In the rows, zero is written as 128.
The rows of R fall into a few groups, and each row is roughly a mix of its group's hidden directions; some rows fit no group.
R:
[[116 130 158 131 133 163 112 166 165 126]
 [136 141 161 132  95  83 153 136 135 116]
 [148 123 171 118 164 121 145 155 106 114]
 [148 146 144 135 181 122 162 123 119 112]
 [117 142 108 124 149  86 150  85 132 135]
 [172 140  85 136 135 121 101 132 116 148]
 [141 138  93 149  92 111 102 144 156 139]
 [130 168 139 133  96 126 101 119 107 165]
 [135 139 111 138  82 166 123 102 116 107]
 [135 130 164 133 108 149 139  80 114 105]
 [129 134 114 170 129 117  88 101 158 123]
 [127 163  90  98 121 162 135 109 132 116]
 [113 146 119  81 158 144 139 101 145 112]
 [111 117 149 104 167  88 107 131 146 131]
 [141 155 166 102  95 156 146 123 118 131]
 [119 115 146 110 137 129 170 147  84 147]
 [119 127 114 126 176 108  98 162 130 147]
 [ 79 120 140 124 139 154 136 133 166 108]
 [119 125 143 116  86  96 126  92 100 136]
 [147 130  89 150 166 145 160 140 128 120]
 [140 124 149 125 138 148 115 188 107 129]
 [178 108 138 165 132 131 132 140 101 139]
 [169 141 137 147 106 143 112 162 122 158]
 [154 107 178 117 162 112 131 128 114 121]
 [ 96 113 183 133 119 141 145 140 144 115]
 [144 129 150 139 109 131 140  72 113 103]
 [142 164  96  94 120 155 126  99 125 122]
 [147 148 166 125 125 102 154 105 141  95]
 [134 135 164  95 116 165 145 111 123 101]
 [111 112 114 125 148 111 118 187 114 139]
 [123 156 158  80 123 106 109 119 111 141]
 [135 143 101  88 147 120 131  81 118 121]
 [139 124 154 151 122 138 111 156 174 101]
 [107 123 172 107 109 157 161 127 120 116]
 [119  88 164 125  89 125 107 124 149 128]
 [140 129 155 118 119  86 169 119 105 114]
 [131 111 128  98 168  97 160 135 112 110]
 [106 150 115 114  77 117 117  94 125 137]
 [111 104 112  82 147 159 135 116 111 110]
 [159 145 141 102 117  82 148 128 129 102]
 [117  82 142 117 147 113 147 120 153  94]
 [112 135 107 105 117 114 108 100 171 155]
 [123 109 165 157 119 120 146  97 122  92]
 [116 109 146  93 112 142 165 117  94 115]
 [168 119 134 130 133 170 138 117 168 129]
 [155 149 134 119 135  87 143 116 157  93]
 [ 91 102  96 113 149 150 112 113 146 112]
 [ 85  97 168 146 129 114 129 135 147 120]
 [134 109 138 124 155  77  90 120 128 136]
 [110 119 150  83 119 156 162 134 123 109]
 [151  95 163 156 144 101 122 140 118 149]
 [111 123 167 100 114 159 163 123 121 111]
 [110 109 131 187  95 127 118 125 132 130]
 [137 131  84 137 148 167 135 137 161 119]
 [138 163 139 106 158 122 119 164 102 149]
 [132 139 163  81 154 101 122 141 120 140]
 [144 115 163 112 149  80 108 120 116 139]
 [109 140 157 101 102  97 100 107 127 149]
 [122  92 134 115 157 120 150 117 161  94]
 [143 160 143 134  95 145  99 137 110 164]
 [149 124 129 132  92 157 105 120 161 161]
 [123 117 108 133 151 155 111 151  96 168]
 [108 112 152 128 129 132 176 139  92 147]
 [111 108 100 141  80 138 103 126 147 144]
 [128 140 123 168 151 105  89 143 148 149]
 [127 130 120 153  85 171 151 123 116 111]
 [148 126  95 150 160 157 157 147 127 110]
 [122 116 151 105 169 106 152 117 132  93]
 [ 97 127 119 117 130  98 108 172  98 138]
 [124 129 138  97 168  89 104 130 144 145]
 [ 98 111 115 132 155 179 118 138 123 150]
 [125 114 137 171  85 161 118 133 130 117]
 [123 127 130 103 151 172 164 153 117 143]
 [142 119  95 107  87 152 156 109 123 116]
 [149 163  97 112 103 166 136 114 116 122]
 [118 144 160 130 149  86 111 146 159 113]
 [131 158  90  96 131 155 137  95 132 123]
 [124 143 145 158 167 102  94 140 146 138]
 [126 125  93 165 146  91 106 134 142 146]
 [134 147 155 122 121  99 126 113 166  88]
 [ 80 111 123 124  91 103 101 131 121 124]
 [122 115 138 107  86 151 169 116 107 119]
 [150 102 159 138 176 124 130 156 130 126]
 [120 154 101 125 175 103 152 129 108 123]
 [146 159  91  96 137 150 137  96 127 136]
 [133 146 119 129  92  98 104 119 124 173]
 [124 149  96 133 112 160 115  99 168 132]
 [ 86 106 127 161 104 154 131 133 126 155]
 [114 128 111 140 147 166  79 135 146 142]
 [ 89 115 122 149 119 156 163 138 137  97]
 [121 122 153  88 169 140 144 118 109 106]
 [163 150 134 138 166 149 156 144 105 118]
 [ 88 106 105 125 157 113 136 102 139  99]
 [109 145 134 154 150  96 167 133 126  96]
 [139  96 175 163 119 112 113 142 122 135]
 [115 119 152 143 142 168 130 166 158 115]
 [126 173 121 131 107 123 116 128  81 150]
 [150 121 149 141 112  82 114 135 107 163]
 [104 114 158 101 166 106 112 115 151 119]
 [133 139 145 167  90 136 126 121  86 129]
 [171 152 115 158 133 129 157 141 126 157]]

One row of each group comes first, with its name. Which group is each row after those in?
[121 161 136 124 151 101 151  85 111 112]
<117>
[103 125  99 151 143 133 105 133 178 128]
<26>
[120 139 159  87 138 144 157  92 129 120]
<100>

[116 124 164 125 116 123 179 147 104 141]
<26>
[152 150 100 142  95 160 153 135 108 136]
<100>
[146 159 140 158 113 140 135 127  77 130]
<117>
[142 159  89 132 101 122 135 142 118 169]
<100>
[ 91 103 145 158 112 137 153 148 131 100]
<100>
[106 139 100 114  83 129  99 105 140 146]
<117>
[102 112 162  95 101 106  99 123 139 129]
<117>
[148 147 134 116 144  81 133 121 156  95]
<26>
[119 136 144 151 182 119  94 138 135 141]
<26>
[135 113 161 165 104 119 119 162 128 154]
<100>
[116 129 171 110 117 128 180 139 122 119]
<26>
